[[-14   0 -62   4  40 -45 -20 -32  21   1  -9]
 [ -1  14  14 -22  20   0 -12 -15 -17 -31  20]
 [-39 -38  16  10  36 -21   4 -35 -27  22 -15]
 [  8  19   2   8   6 -14  16 -16 -13 -23  16]
 [ -1 -34 -16  37 -16  -4  11  15  30  42 -45]]
|
[[  8  19   2   8   6 -14  16 -16 -13 -23  16]
 [ -1  14  14 -22  20   0 -12 -15 -17 -31  20]
 [-14   0 -62   4  40 -45 -20 -32  21   1  -9]
 [ -1 -34 -16  37 -16  -4  11  15  30  42 -45]
 [-39 -38  16  10  36 -21   4 -35 -27  22 -15]]

[[ 44  41 -62]
 [-13  24 -27]
 [ 35  40 -50]
 [  2  17  -9]]
|
[[ 44  41 -62]
 [ 35  40 -50]
 [-13  24 -27]
 [  2  17  -9]]

[[ 39 -26   9   4 -35  26  22]
 [-62  11  16 -14  53 -33 -36]
 [ 46  13 -30  10 -35  16  22]
 [-12 -35  38  -6   5   7  -5]]
|
[[ 46  13 -30  10 -35  16  22]
 [-62  11  16 -14  53 -33 -36]
 [ 39 -26   9   4 -35  26  22]
 [-12 -35  38  -6   5   7  -5]]

[[-34 -32 -33  21 -38  28 -27 -29]
 [-35 -35 -29  26 -33  14 -32 -34]
 [ 46  26  10 -41  -7 -17  56  12]
 [  9  18  37   6  61 -19 -15  29]]
|
[[ 46  26  10 -41  -7 -17  56  12]
 [  9  18  37   6  61 -19 -15  29]
 [-34 -32 -33  21 -38  28 -27 -29]
 [-35 -35 -29  26 -33  14 -32 -34]]

[[ 39 -34  48]
 [ 60  24  27]
 [-57 -43 -12]
 [ 54  45  11]
 [ 14  42 -15]]
|
[[ 54  45  11]
 [ 14  42 -15]
 [ 60  24  27]
 [ 39 -34  48]
 [-57 -43 -12]]

[[ 18  59 -12  13]
 [  9  67  34  48]
 [-65  -4 -53  14]
 [ -8 -32 -38  -6]
 [ -3  16  -7  21]
 [ -8  53  -8 -15]]
|
[[  9  67  34  48]
 [ 18  59 -12  13]
 [ -8  53  -8 -15]
 [ -3  16  -7  21]
 [-65  -4 -53  14]
 [ -8 -32 -38  -6]]

[[-37  22   9]
 [ -9 -31  -5]
 [ -7  -9  11]
 [  2  23 -11]
 [ 13   1 -32]
 [ 10  -1   9]
 [ 27  -6   8]
 [ -1  31 -29]
 [ 66 -39  49]
 [ -5 -25   7]
 [ 39  16 -29]
 [ 29 -24  11]]
|
[[ -1  31 -29]
 [  2  23 -11]
 [-37  22   9]
 [ 39  16 -29]
 [ 13   1 -32]
 [ 10  -1   9]
 [ 27  -6   8]
 [ -7  -9  11]
 [ 29 -24  11]
 [ -5 -25   7]
 [ -9 -31  -5]
 [ 66 -39  49]]
---
[[-4 75  1]
 [44 28 -1]
 [79  8  0]
 [-4 77  0]]
|
[[-4 77  0]
 [-4 75  1]
 [44 28 -1]
 [79  8  0]]

[[ 25 -65  22 -34  -1  31 -29 -25  -6   0  26 -15   7]
 [  7  18 -12   4 -12 -11  18  21   0  -2   1 -13   3]
 [  5  19  -7   3   3  -2 -15   7 -36   9 -27  18 -20]
 [ 58 -53  -3 -29  23  53 -23 -29 -37   2  28  45 -24]
 [ 12  24   4  12  -6  39  -9  10  34  13  31 -11 -13]
 [ 35   4 -17  -6   1  28   5 -21 -57 -12  18  35   0]
 [  8 -15  11  -8  -6  13 -24  10  -3   7   9 -23   1]]
|
[[  8 -15  11  -8  -6  13 -24  10  -3   7   9 -23   1]
 [ 25 -65  22 -34  -1  31 -29 -25  -6   0  26 -15   7]
 [  7  18 -12   4 -12 -11  18  21   0  -2   1 -13   3]
 [  5  19  -7   3   3  -2 -15   7 -36   9 -27  18 -20]
 [ 58 -53  -3 -29  23  53 -23 -29 -37   2  28  45 -24]
 [ 12  24   4  12  -6  39  -9  10  34  13  31 -11 -13]
 [ 35   4 -17  -6   1  28   5 -21 -57 -12  18  35   0]]

[[ -5 -65 -32  47  50 -27  42]
 [ 69   7 -15  29  -6 -36  10]
 [ 17   4  -4  -6 -26  12 -11]
 [-37 -49   4  20   5   0  50]
 [ 37 -35  24  22  21  36 -27]
 [  2 -80  21  17 -12  25  28]
 [-45   7  -4  16  45 -22  41]]
|
[[-45   7  -4  16  45 -22  41]
 [ -5 -65 -32  47  50 -27  42]
 [ 69   7 -15  29  -6 -36  10]
 [ 17   4  -4  -6 -26  12 -11]
 [-37 -49   4  20   5   0  50]
 [ 37 -35  24  22  21  36 -27]
 [  2 -80  21  17 -12  25  28]]

[[-59 -63 -22  -2 -10 -38  -2]
 [-13 -17 -20 -21 -36  24 -52]
 [-68 -67 -33 -15  -6 -29   5]
 [ 15  11  -1  -3 -24  31 -36]]
|
[[ 15  11  -1  -3 -24  31 -36]
 [-59 -63 -22  -2 -10 -38  -2]
 [-13 -17 -20 -21 -36  24 -52]
 [-68 -67 -33 -15  -6 -29   5]]

[[ 28  45]
 [ -4 -16]
 [ 54  20]
 [ 70 -51]
 [-28  19]]
|
[[-28  19]
 [ 28  45]
 [ -4 -16]
 [ 54  20]
 [ 70 -51]]

[[  0 -63   5   8  -1  10   8  20  -6]
 [  1 -51   4 -31  -1 -34 -49 -47  23]
 [  0  17  -8  22   0  22  40  46 -27]
 [  0 -17  10 -19   0  -9 -25 -17   3]
 [ -2  15 -11  38  -3  38  61  64   0]
 [ -2 -68 -14   5  -1   6  16  18  -7]
 [  2 -75   1 -16   1 -18 -25 -14 -21]
 [ -1  67   4  13  -1  18  26  32 -17]
 [ -2  32   2  24  -2  30  41  48  -6]]
|
[[ -2  32   2  24  -2  30  41  48  -6]
 [  0 -63   5   8  -1  10   8  20  -6]
 [  1 -51   4 -31  -1 -34 -49 -47  23]
 [  0  17  -8  22   0  22  40  46 -27]
 [  0 -17  10 -19   0  -9 -25 -17   3]
 [ -2  15 -11  38  -3  38  61  64   0]
 [ -2 -68 -14   5  -1   6  16  18  -7]
 [  2 -75   1 -16   1 -18 -25 -14 -21]
 [ -1  67   4  13  -1  18  26  32 -17]]

[[  1  -6 -17  21  -1  -5  12  -5   0   8 -25   6 -12   3   9]
 [  1  28  -6 -30   2   3  18   0   6 -21  12  32   5   3  16]
 [ 22   8  10  -6   0 -27 -19  -3 -19 -16   7  24   0 -12 -10]
 [ -8   2  -5  50  36 -64  50   8 -15  26  22 -13 -59  10 -10]]
|
[[ -8   2  -5  50  36 -64  50   8 -15  26  22 -13 -59  10 -10]
 [  1  -6 -17  21  -1  -5  12  -5   0   8 -25   6 -12   3   9]
 [  1  28  -6 -30   2   3  18   0   6 -21  12  32   5   3  16]
 [ 22   8  10  -6   0 -27 -19  -3 -19 -16   7  24   0 -12 -10]]
